In each game, the first row plays the second. By how much does the first row win? 20 means about a draw, 40 a big win and 0 a big loss. Wins can go round in a circle. Each row has two weighted sums of its numbers, A and B, taken from their middle values. A row wins by its A times the other's B, less its B times the other's A.
[-25  31  86  29  32 -45  36  90 -36  79  26 -22  14  64  16  66  58  10]
[-26 -18  -6 -63  59  69 -35  -2  34 -17  12  28  -4  16  22 -16 -37  17] -> 16
[  32  110  -14   54   56  -16   -3   71  -24   95  -14 -116   -6   54   26   65   42  -17]
[-31 -14 -19   7 -18 -22 -25   9  -1   6 -40 -60  12 -49 -29  28  12 -54] -> 27
[ -6  11 -30 -68  68  69 -67 -19 -26 -30  72 -18 -40  31 -28  -9 -35  -5]
[-46  31 -23  20   2  -1   1  -3 -87 -11 -48  31 -40 -21 -16 -46  51  70] -> 18
[ 44 -10 -30 -15 -53  -2   4 -17  21  -5  15  24 -12   5  27 -13 -24 -22]
[ 49 127  -9  29  33 -47  79  58  10  79  23 -22  37  93  18 -24  47  10] -> 23
[ 14  65  10  57 -27 -81  71  97 -25  51  12   6  55  35  11 -15  53  10]
[ 12  55   4  55 -26 -75  60  79 -14  51 -12 -34  47 -19 -18  19  41  -3] -> 22
[ -17    3  -48   12  -36  -27    2   -7 -120  -33  -40   47  -63  -84  -64  -20  -49  -51]
[-33 -37 -10 -21 -52   5   6 -18  32 -13   9  16  -7   5   9  26 -44 -68] -> 20
[-59 -53 127 -61  61  67  10  17 -71  -9 -52  27   0  -3  16 -22  49  47]
[-53  -8 -18 -20 -24 -18 -35  18   2   3 -39 -63  11 -46 -27  26  10 -56] -> 29
[-32  12  18  32  57 -23  19  63 -29  51   1   0  60  34  21 -14  54   4]
[-59 -53 127   0 -21  -6  11  15 -73  -7 -55  28   2  -2  15 -21  49  48] -> 22
[-13 -40   0 -18 -44   8 -53 -23 -22 -36  68 -28  11  -6  -6  24 -63 -63]
[-32 -41  -9 -22 -53   7   6 -18  31 -17  12  21  -9  10  11  20 -54 -60] -> 18
[-24 -22  -8 -69  69  74 -38  -2  36 -18  11  31  -6  31  34  -4 -38   5]
[ 44 -38 -31 -12 -46  10   2 -24  17 -26  73 -28   8 -13  24  23 -51 -78] -> 26
[-55  -8 -19 -19 -23 -17 -35  17   2   4 -38 -61   9 -45 -27  27  11 -53]
[-14 -37 -12 -11 -36   5   1 -26  16 -39   6  38  22 -10   1 -13 -46  20] -> 20
[-26  -9  -9 -65  59  71  -7 -26  11 -19  15  35  -5  18  23 -30 -27  40]
[-16 -23   9 -11 -35   5   5 -25  21 -17  16  34  -1  14  24  -4 -37   6] -> 19
[ 92  10 -50  10 -23 -20 -21 -52 -87  61 -29 -87 -42  53  25  -9  15 -20]
[-29 -38  -9 -16 -34  -2 -57  -2  14 -37  -5  23   3   2 -12 -11 -45   4] -> 5
[  1 -36 -22 -24 -49  13  38 -22  40 -16  25  25  25 -13  22  69 -33 -54]
[ 74 -47  32  24 -25 -44  -4 -14  70 -30  60  -6  -8 -62 127 -61  42  33] -> 17
[ 75 -48  35  27 -30 -38  31 -18  68 -30  60  -8  14 -71 126 -61  44  34]
[-12 -40 -13 -35   1  31  -1 -22  18 -29  72 -20   9  48  53  32 -57 -60] -> 18
[-20 -55 -12 -28   2  34   4 -16  31 -14  10  23  24  -6  23  -4 -32   1]
[-12 -19 -20 -26 -40  11  35 -21  43 -29  89 -19 -10  18   8  56 -29 -53] -> 20
[  35  103    2   84   37  -13    0   36   44   96  -15 -116   10  -28  -20   65   42  -10]
[ 39   2  12 -13 -58  -8 -16 -60 -12 -14  14  26  -7  -1  25 -34 -20   0] -> 21
[-15 -39   0 -13 -36   5 -50 -30 -33 -42  -9  22  30 -28 -15  -8 -52   3]
[  7  89  -7  24  29 -48  26   7  12  59  -3 -12  16  80  24 -23  46   9] -> 21
[  24   -3  -55   14  -17  -22    4  -17 -111   61  -31  -96  -56   36    3  -16   52  -10]
[ 91 -33 -36   4   3 -23 -59  -2  16 -42 -10  20   9  54  27 -30 -42  51] -> 6
[-13  -9 -13 -19  -6  23 -61 -20 -18 -41   3  40   1  10  16 -56 -12  83]
[-10 -41 -12 -61  53  65  38 -24  47 -14  -3  49   5   9  24   4 -33   7] -> 16
[-28   3  -6 -51  -3  31 -83 -24 -38 -33  68 -17 -13  24  11  -8 -44  -8]
[  0  55 -41   5 -20 -17  14 -33 -14  77 -22 -98 -92  25 -52  -3  52  -2] -> 30
[ 98 -32 -37  30 -24 -54   1 -15  36 -41  74 -23  43 -28 -14  -6 -49   1]
[ 16  66   7  86  48 -13  38  23  25  49 -19  -3 -12  80  30  78  64  41] -> 30
[104  11 -55   8 -15 -18 -13 -68 -31  75 -28 -98 -60  77  13  -1  52  -3]
[ 77  -3 -46  26 -29 -48 -53 -23 -80 -44 -21  29 -26 -40 -28 -78   8  68] -> 30
[-14 -36 -13  -6 -31  -3   2 -27  17 -30  74 -25  22  -9   0  13 -54 -42]
[-38 -15 101   3  26 -13   5  -7 -74  13 -51  15 -57  68  41 -40  67  65] -> 11
[-18  19 -22 -27 -13  16   3  -1  45 -40  21  25   4   0 -12  68   5  13]
[ 70  20  22 -39  -7  21 -54  -9 -19 -26  86 -38 -18 -24  33 -12 -32 -66] -> 17
[ 43 -11 -30 -67  52  68 -66 -20 -27  -8  -2   5 -15  -1  23 -13 -23 -24]
[ -2  61  60  29  33 -41  75  52  22  15  94 -41   8  12  56  84  49   6] -> 28
[ 77 -48  31  27 -21 -48  11  -2  44 -29  60  -7   7  34  33 -26  31  69]
[ 81  -1 -46  49 -36 -71  -1  -5 -85 -37  48 -16 -55 -42 -15 -69  16  23] -> 16
[ -2 -46 -21 -28   0  33   9 -17  34 -36  -2  22  26 -21  -1  18 -25   7]
[  0 -41   7 -11 -35   4   4 -27  19 -40   2  42  28 -14   4  -4 -48   8] -> 21
[ 15  63   6  48 -35 -79  54  74 -47  45 -25  -4 -25  78  26  -5  58  47]
[ 26  -3 -55   7 -21 -11   8  -9 -80  16 -60  12 -57  35   6 -18  31  48] -> 27
[-12 -19 -17 -29 -43  20  36 -23  43 -39  15  42 -11  19   9  18 -27  11]
[ -4  55  55  14  13 -27 -15   4 -32 -14   7  16  16  -4  20  38  33  55] -> 19
[ 22   3 -32  14 -17 -24 -37 -55 -10  60 -31 -93 -57  35   4 -17  52  -8]
[-10  25  35 -15 -31  -3 -55  -3  15 -35  -3  19   6   2  -3   8 -16  24] -> 12
[ -2  61  59  34  29 -42  76  51  21  91  35 -26  12   0  59  84  50   6]
[-40 -40 127  80  42  -9  34  22  26  43 -15  -2 -13  73  41 -22  56  21] -> 12
[-17 -62 -13 -30   1  34  10 -10  37  -6 -13  11  23 -18   0  15 -35   5]
[ 14  65  11  37  61 -23  72  98 -28  66  13 -15  13  84  30 -17  57  13] -> 24
[-36 -11 115  40  59 -14  39  24  35  48  -4 -32  53 -17  -1 -17  52  11]
[-41   7 -17  54  57  20 -60 -48 -46  -5 -34 -15 -40 -73 -51 -34  16   6] -> 9
[ -31   54  -25   11  -32  -25    0   -5 -116  -33  -32   48  -63  -29  -26  -41   14    0]
[-14 -22 -19 -30 -42  19 -34 -29 -22 -39   4  27 -11  12   4  18 -28  10] -> 12
[-34 -38 -11 -26 -47  14 -48 -27 -27 -40  -1  26 -12  11   2  -4 -38  -2]
[ 16  67  11  86  40 -12  55   4  51  62   8 -27  89  -7   7 -17  53  12] -> 19
[ -6  13 -30 -31  -9   9   1 -16  16 -15  -5  49 -39  26 -26  -7 -36  -3]
[-11 -40 -15 -24  -2   9   0 -23  18 -30  70 -19  17  26  22  32 -59 -61] -> 17
[-35  -7  33  33  52 -17  37  23  27  46 -16  -4 -11  70  41 -20  56  21]
[-16 -38 -12 -18 -41   8 -54 -26 -26 -30  74 -24  -8  15  10  11 -54 -44] -> 24
[-46  33 -22  21   3   1   2  -2 -87 -26 -41  60 -41 -20 -14 -46  51  70]
[-23 -17 -44   6 -19 -25  12  14 -77  23 -38 -45  11 -49 -28  45  12 -43] -> 23
[ 17   1 -35 -53  69  47 -22  47 -30 -16  14  26 -13  75  48  -7 -29 -14]
[-28   4  -8 -66  65  72 -84 -21 -38 -22 -22  27 -11  13  14 -63  -6  98] -> 12
[ 37   2  12  37  20   0 -57 -47 -47 -12   5   9  15  -3   1 -22 -17  -1]
[ -9 -16  15 -61  56  64 -58 -20 -20 -31  70 -18   0  14  18  -3 -28  11] -> 19
[ 82  -2 -46  54 -44 -72  -2  -6 -85 -33 -74  34 -55 -58 -16 -69  17  24]
[ -5 -42 -19 -29   2  33   9 -18  34 -15  13  23  26  -6  23  21 -23  12] -> 20
[ 37   3  12  39  13   2   0 -17  33 -14   2   6  34 -21  13 -21 -18  -1]
[-33 -12 127  75  77   2  70  72  25  81  27 -22  10  63  22  65  59  18] -> 32
[-23 -17 -45   6 -19 -24  13  14 -77  21 -39 -46  13 -48 -28  46  10 -42]
[ 44 -12 -31 -50 -12  30 -65 -21 -26 -27  76 -28 -17   9  17  21 -53 -79] -> 10
[-26 -11   7 -62  52  64   2 -15  37 -36  -1  24  14 -10   1 -11 -43   7]
[  7  88  -6  25  29 -48  39 106 -65  60  15 -14  15  83  23 -57  53   7] -> 23
[  1 -14  -2 -23  32  20   7 -30  16  -8 -48  13 -55 -22 -81 -20  49  44]
[ 17 -10   5 -13  -4  18  35 -23  46 -12  -8  44   8   4  22 -38 -10  45] -> 28
[ 14  65  11  33  58 -24  71  97 -24  53  11   6  55  33  12 -16  54   9]
[-63 -51 127  -1 -22  -7 -17  14  13 -19 -55  65   0  -2  17 -21  48  47] -> 18
[-41 -34 -15  -5 -24 -18   5  -3  47   4 -42 -57  38 -52 -18  27  12 -53]
[ 81  -2 -47  41 -39 -56  -4  -7 -83 -44 -11  45 -55 -43 -14 -78   8  70] -> 24
[-34  12  17  30  55 -24  17  63 -30  28 -16  22  35  19  17 -15  53  11]
[-13 -22 -18 -65  58  70   5 -13  40 -38   0  22  23 -15   0  17 -26  10] -> 19
[-25  47 -17   8 -57 -27 -47 -25 -33 -34  -4  25 -45  26 -40  17 -32 -25]
[ 39   3  12  59  38  18 -58 -50 -45 -13   7  10   4   3  24 -23 -17  -1] -> 19
[ 15  66  11  58 -26 -78  72  98 -23  73  28 -10  79  47  13 -12  54   5]
[-32   9  11   1  28 -22   1  46 -94  13 -51  13 -55  67  38 -35  66  54] -> 16
[-21 -62 -14 -27   1  32   5 -17  32 -34  -5  18  25 -19  -2  -7 -36  -3]
[ 15  67  10  91  51 -14  62  84 -10  56  -2   0  66  39  14  21  48  10] -> 22
[-15 -37  -3  -6 -27  -9 -49 -31 -33 -45  -8  22  34 -27 -26  -8 -52   3]
[ 67 -12  13 -12 -40   2 -41 -15 -19 -22  78 -38 -14 -29  32 -14 -31 -68] -> 18
[-32 -14 -20   1 -24 -12 -17  11  11 -19 -63  66  12 -49 -25  10   6  19]
[ 66 -12  13  -5 -44   6  10 -19  18 -24  81 -36   5 -43  37 -11 -32 -68] -> 17
[-31 -13 127  69 -21 -72  73  71  26  78  28 -22  11  61  20  68  58  17]
[  9  63   9  85  48 -16  45  81 -16  30 -20  25  37  24  12  19  45  33] -> 18
[ 17  65  10  90  52 -15  36  -4  24  68   4 -29  80  11  -4  21  47   5]
[  4 -63 -20  -2 -50  -2  38 -25  47 -29 -33  68  41 -29   6   8 -44   8] -> 26
[-27 -12   8 -17 -73  -5 -48 -33 -32 -41   2  31 -27  25   5 -10 -44   5]
[ 40   4  14  59  37  16 -16 -60 -12 -11  17  22   7   9  31 -22 -18   2] -> 15
[  0 -42   8 -17 -43   9 -50 -25 -21 -28  67 -19   0   8  15  30 -56 -60]
[-42 -42 127  88  54  -9  95 116  11  85  35 -19 100  59  22  89  58  16] -> 14
[-25  -3 -19  30   7 -11 -46 -48 -42  -4 -36 -16 -36 -77 -51 -35  17   5]
[ -1  57 -25   1 -22 -13 -52 -14  24  75 -29 -99 -99 -48 -64 -20  54  -8] -> 31
[ 77  -4 -47  29 -34 -41   0 -15  26 -42 -23  24  -2 -52 -13 -77   7  67]
[-32 -39  -9 -27 -48  15 -49 -29 -26 -40   2  26 -14  15   4 -13 -44   5] -> 22
[-36 -21 105  67 -18 -76  53 115 -44  86  33 -20  99  58  16  89  59   8]
[-11  27  38 -22 -41  10 -45 -25 -26 -37   3  25 -11  14  16   7 -15  24] -> 30
[  75  -12  -51    3  -46  -41  -41   45  -46  -43   -7   20  -84   20 -127   14  -61  -43]
[  33  109  -12   40  -13  -31   -3   67  -25   95  -13 -116   -7   51   24   67  -14  -74] -> 36
[-42 -45 127  52 -19 -65  94 116  11  87  31 -19  92  55  17  81  57  17]
[ -1  57  56 -53  70  60   8  -5  37 -14   1  11  34 -22  28  35  33  55] -> 30
[-10  28  38 -17 -46   2  11 -13  29  -4  14  16  -3   8  23  44 -16 -32]
[  8  63   7  46 -36 -79  47  95 -33  13 -19  43  24  14   7 -17  52  36] -> 19
[  0  54 -41   1 -48 -24 -13 -68 -30  73 -29 -97 -92  20 -53  -2  54  -1]
[  9  63   9   4  33 -22  49  94 -33  12 -19  43  25  19   9 -16  49  38] -> 11
[  70  -54   31   26  -34  -37   28  -21   67  -36   12  -22  -22 -127   56  -82    8   -6]
[ -4  57  55  14  12 -30 -44  11  14 -14   2  11  17  -3  20  39  33  54] -> 24
[ 11  60   5  88  52 -14  34  -6  22  54  -8 -32  57 -13 -12  27  43  -2]
[ 16  66   9  90  52 -16  66  85 -10  67   5 -27  81  12  -4  23  47   5] -> 24
[-16 -23   8  -9 -82 -14   5 -28  17 -17  15  34  -2  10  23  27 -59 -60]
[-20 -11 -41  66  55  10  29   7  20  22 -28 -40  25 -41 -21 -12  46   1] -> 18
[-40 -38 127  84  47 -11  40  24  37  51   2   0  63  33  25 -19  54  14]
[  8  89  -6  24  28 -50  26   3   6  61  14 -13  15  81  24 -57  55   9] -> 20
[-25  46 -17   7 -57 -28   7 -11  15 -33   6  40 -44  31 -36  17 -34 -26]
[-45  34 -19   6 -57 -27 -49 -23 -33 -29  -4  12 -43  24 -39  16 -34 -25] -> 20
[ -15   -7  -44   30    6  -12   -1  -14 -127   -4  -37  -16  -37  -76  -52  -33   16    5]
[ 23  18 -35   3 -14 -16 -48 -54 -10  59 -29 -94 -63  41   4 -15  53  -9] -> 6
[ 17  38 -31   1  28 -18 -49 -55  -9  60 -29 -94 -62  41   5 -18  52  -8]
[  0 -12   1 -35  54  46 -17   3 -25  -8 -47  14 -94 -19 -92 -19  48  44] -> 30
[ -3  61  59  24  25 -28  74  52  24 -13  17  29   9  10  56  39  35  57]
[  13    2  -38  -42   -4   15  -31   48  -37  -17   11   27  -91   29 -127   25  -57  -73] -> 14
[-31 -13 -20   6 -20 -25 -26  10  -1 -20 -38  30  13 -50 -25  28  12 -56]
[-28 -19  -8 -64  57  70   1 -24  17 -19  18  32  -4  16  22 -16 -36  17] -> 21
[-20  -4 -13  52  59  21 -60 -50 -49  -3 -38  -8 -40 -75 -52 -34  15   4]
[ 39 -26   4 -13  -8  18  34 -25  46 -28 -39  58  47 -36   2 -41 -16  50] -> 24
[-26 -10   6 -11 -50 -14 -50 -33 -32 -41   1  31  -7  10 -12 -11 -43   3]
[ 98 -33 -37 -33  47  49  -1 -13  37 -39 -10  18  49 -41 -12  -5 -53   1] -> 20
[-30 -38  -9  -8 -38   3   0 -15  39 -38  -5  22  23 -14   1 -10 -42   1]
[-29 -13 -21   6 -18 -23 -15  12   9   4 -37  17  12 -49 -25  48  10 -42] -> 18
[ -4  54 -37   7 -21 -17  14 -33 -13  -6 -25  22 -95  24 -51 -33  55  20]
[ -6  12 -28 -69  66  71   2 -15  16 -14  -4  51 -38  26 -26  -7 -37  -4] -> 27
[-16 -25 -13 -21 -37  10 -68 -27 -37 -31  66 -18 -11  20   8  -8 -43  -9]
[-34 -38 -12 -17 -34  -1 -56  -3  17 -36  -5  22   3   1 -14  -8 -37  -4] -> 14
[  36  102    2   58   51   -4    1   37   44   93  -14 -115   -6   52   29   64   42   -9]
[-11 -42 -13 -62  53  67 -60 -19 -21 -16 -17  26   2   2  19   2 -33   5] -> 20
[ 12  77  -6  51 -17 -83  37 106 -64  64  13 -14  13  83  24 -13  57   3]
[ 32 103   3  83  37 -13  95  52  31  66  -2 -44   8 -31 -18 -50  18 -22] -> 15
[ 14  67   7  85  47 -14  36  22  27  44 -16  -3 -13  81  31 -20  56  21]
[-33 -39 -10 -23 -46   7   5 -18  31 -30  83 -22 -12  20   9  21 -51 -63] -> 19
[-35 -18 127  25  30 -41  78  56  10  78  24 -22  -2  59  19 -25  46   7]
[-38 -37 -12 -22 -44   3   7 -10  37 -22  74 -39  -6   6   2  37 -26 -87] -> 15
[ 53 108   4  83  38 -12  96  52  32  66  -4 -45  53 -81 -33 -49  17 -22]
[  8  48 -33   7 -18 -10   7  -7 -76  14 -50  14 -59  74  32 -39  66  65] -> 8
[ 15  64   8  57 -27 -79  66  84 -10  64   2 -29  71   4 -10  12  47   4]
[-36 -10  28   1  23 -12   6  -6 -76  13 -51  14 -56  65  40 -38  66  63] -> 15
[ 38   3  12 -48  74  69  -2 -18  33 -13   1   7  33 -22  13 -22 -17   0]
[-23 -57 -16 -28   1  34   5 -16  32 -32  -9  12  29 -27  -5   4 -24 -16] -> 20
[ 13  59  68  36  28 -42  76  52  22  94  34 -23  63 -26 111  96  52  11]
[   2   57  -24   -5  -48  -22  -49  -61   -9   70  -33  -99 -100  -51  -66  -20   53   -9] -> 23
[-47 -34  99  30  61  -1  26   7  20  21 -30 -41  25 -41 -10 -12  45   1]
[-26 -51 -15 -26   4  28   5  -7  37   7 -10 -21  36 -38   8  28  12 -47] -> 13
[ 72  22  23 -51  61  56  -3  25  46   1  27  -6 -14 -34  45 -76  14  -3]
[ 73 -31 -43 -21   2  24   6 -17  21 -41 -23  23   1 -52 -14 -76   8  65] -> 16
[ 14  67  11  37  62 -23  74 100 -22  72  28 -12  78  49  15 -14  54   5]
[-48  18 -18  -9  25 -19 -35  17   3   5 -39 -61  11 -48 -28  27  12 -54] -> 21
[-26 -11   6 -62  52  65 -36   2  40 -36  -6  20  15  -8   1 -10 -43   5]
[ 78  -4 -47  26 -29 -47 -59  -1  -8 -41 -22  25 -27 -40 -28 -78   7  67] -> 12
[ 21 -21 -22 -65  58  71 -37   0  34 -16  12  27  -8  13  22 -10 -35  -8]
[ 44 -10 -30 -66  52  68 -35   1  36  -6  10  20 -12   4  28 -12 -23 -21] -> 21
[  5 -63 -21  -2 -70  -8  13 -24  26 -15  11  20  27 -13  20  43 -51 -58]
[ 43  -1  11  -7 -34   3  10 -21  19 -36  10  30 -12  -6   7 -36 -23  -3] -> 20
[-30 -40 -10 -64  58  68   0 -14  37 -38  -3  22  23 -14  -1 -11 -43   3]
[-33 -15 127  25  30 -41  73  71  25  77  26 -21  -2  58  19  60  57  16] -> 24
[ 16  65   9  89  51 -15  34  -2  23  57  -2   1  65  38  14  21  48  13]
[-15  -7 -14 -15  -2  15 -60 -20 -19 -29  68 -20   1  13  14 -38 -10  42] -> 19
[ 17  68  12  87  52 -15  38  25  37  51   2   1  65  36  14 -19  53  13]
[ -9  26  35  -7 -34  -1   2 -13  38 -34  -3  21  26 -16   7   6 -15  24] -> 23
[-18  19 -22 -35  -6  14 -53  13  27 -40  22  25 -20  20 -25  67   5  15]
[-18 -57 -10 -29   2  33   5 -17  31 -15  12  21  23  -6  23  -7 -38   4] -> 19
[ -24   47  -17   18  -63  -42    8  -10   15   10   -2   15  -41   19  -39   59  -39 -100]
[ -7  13 -28 -69  66  71 -35   2  34 -13  -6  44 -39  26 -26  -8 -37  -5] -> 25
[ -1 -41   8  -8 -33  -6   6 -27  19 -29  68 -20  28 -13   1  31 -56 -57]
[-26 -12   7  -3 -53 -10   1 -14  37 -37  -3  25  14 -10   1 -10 -44   5] -> 20
[-29 -39 -10 -16 -35   0 -49 -28 -25 -39   1  26   2   3 -12 -12 -44   4]
[-16 -11 -13 -16 -13  13 -79 -29 -49 -46 -45  72  10  -3  -8 -68 -14 115] -> 19
[ 12  58   4  87  52 -14  61  79 -14  54  -8 -33  54 -11 -13  26  43   0]
[-28  -9   7  -9 -80 -13   5 -27  19 -18  15  35 -22  19  11  22 -52 -58] -> 23
[-26 -23  -9 -71  67  72 -68 -19 -23 -20   0  16  -8  26  27  -5 -37   3]
[-19 -54 -12 -21 -53   7   5 -18  31 -14  12  22  26  -8  20  27 -58 -65] -> 20
[-20  20 -23 -53  -2  32 -66 -19 -26 -30  70 -19 -43  30 -18  21 -52 -64]
[ 70 -27 -39 -16 -52   1   5 -17  20 -18   1  22   6 -37  10 -11 -33 -26] -> 21
[-36   3  11  24  57 -13  12  53 -38  23 -28 -42  24 -39 -13  -8  47  -5]
[-57 -68 127 -33  -4  45  10  -2  45 -13 -44  57   9  25  38 -26  31  73] -> 25
[ 38   2  11  38  20   0 -62 -13   6 -12   2   8  14  -5   3 -22 -17   0]
[-27   5  -9 -16 -11  13 -77 -29 -46 -21 -11  51 -10  18  18 -62  -6 102] -> 37
[-15 -38   0 -10 -47   8   4 -25  17 -38  68 -26  30 -23   5  23 -64 -63]
[ -12   43  -21   16  -63  -42    7  -10   16    9   -4   15  -37   13  -68   68  -44 -104] -> 28
[  8 -33  17   1 -68  -7  12 -23  25 -12  12  21  27 -13  25  36 -46 -50]
[-41 -34 -15 -61  61  61   3  -1  45   5 -44 -56  37 -51 -18  27  11 -52] -> 23
[-30  -3   4 -34  -1  41  12  -1  43 -14 -45  57  11  27  28 -26  31  70]
[-33   4  86  30  23 -42  23  -5  28  86  33 -19  45 -48 126  86  59   8] -> 21
[-29 -11   7 -47 -11  28 -67 -21 -22 -39  73 -27   8  -1  -6  22 -63 -63]
[ -1  -2  27 -27   4  34   7 -18  33 -13  11  21  25  -7  28  10 -13  26] -> 16
[  0  -6  23 -27   3  33   6 -16  32 -33  -2  19  28 -19   6   7 -14  25]
[ 15  67  10  88  53 -16  39  25  34  63   8 -26  81  10  -3 -19  53  12] -> 21
[  8 -32  16  -2 -51  -3  38 -24  46 -29 -34  68  44 -27   8   1 -40  14]
[-41 -43 127  83  48  -7  37  23  34  51  -5 -32  53 -15   0 -16  51   9] -> 14
[-14 -21 -20 -13 -34   3   5 -14  39 -38  -1  21  24 -15   1  20 -25  10]
[-31 -39 -10 -25 -44   6   5 -18  31 -30  83 -22 -13  20  10  20 -52 -61] -> 20
[-36 -35 -13 -22 -50   3   9 -11  37   9 -11 -21  -2  -8   3  38 -27 -89]
[-19 -11 -42  67  55  10  27   5  18  26 -33 -43  25 -39 -21 105  38 -10] -> 24
[ 77 -40  27 -33  50  47  10  16 -72  -8 -53  28   1  -2  14 -20  50  44]
[  2  44 -14  55 -19 -74 105 116  -9  83  30 -20  97  60   7  11  47   8] -> 20
[  9  62   9  46 -36 -79  45  81 -16  28 -25  26  26  17   6  11  44  32]
[-14  -9 -12 -13  -4  17  33 -22  47 -11  -9  43   8   5  21 -40 -10  45] -> 17
[ 12  57   3  56 -27 -76  67  91 -30  48   0 -44  45 -20 -18  -7  48  -6]
[-31 -39  -9 -27 -48  14   4 -18  33 -40  11  41 -12  20  11 -11 -45   4] -> 17
[ -9 -15  15 -48 -13  29 -60 -21 -21 -29  71 -20  -2  11  16  29 -55 -59]
[ 22  17 -40   7 -14 -17 -14 -64 -29  62 -25 -95 -58  77  11  -2  51  -2] -> 29
[ 63 -12  11  -3 -31  -7  10 -21  17 -22  80 -39  18 -36  11 -13 -30 -67]
[  12    7  -62    9  -22  -18   15  -35  -15   51  -27  -85 -100  -21  -97   -9   14  -19] -> 39
[-14 -21 -19 -19 -31   1 -51  -3  18 -37  -1  20   4   1 -13  18 -27  10]
[ 92  11 -49  22 -51 -34 -19 -53 -87  62 -30 -88 -59 -30 -30  -8  16 -19] -> 23
[ 14  64   9  58 -26 -78  64  86 -10  54  -4   0  56  33  10  11  47  10]
[-32 -38 -11 -23 -46   4   6 -19  31 -30  83 -23 -10  18   7  25 -43 -69] -> 24
[-15  -9 -44  21   0   0   5  -8 -92 -11 -63  46 -37 -77 -51 -29   9  58]
[-31 -40  -8 -23 -52   8   6 -18  30 -16  11  21  -9   7  10  23 -52 -62] -> 23
[ 13  60   6  86  53 -13  38  24  34  49  -3 -30  55 -12 -11 -19  53  11]
[  73   -7  -48    1  -46  -41   11   15   28  -42   -6   18  -81   19 -127  -21   30    2] -> 11
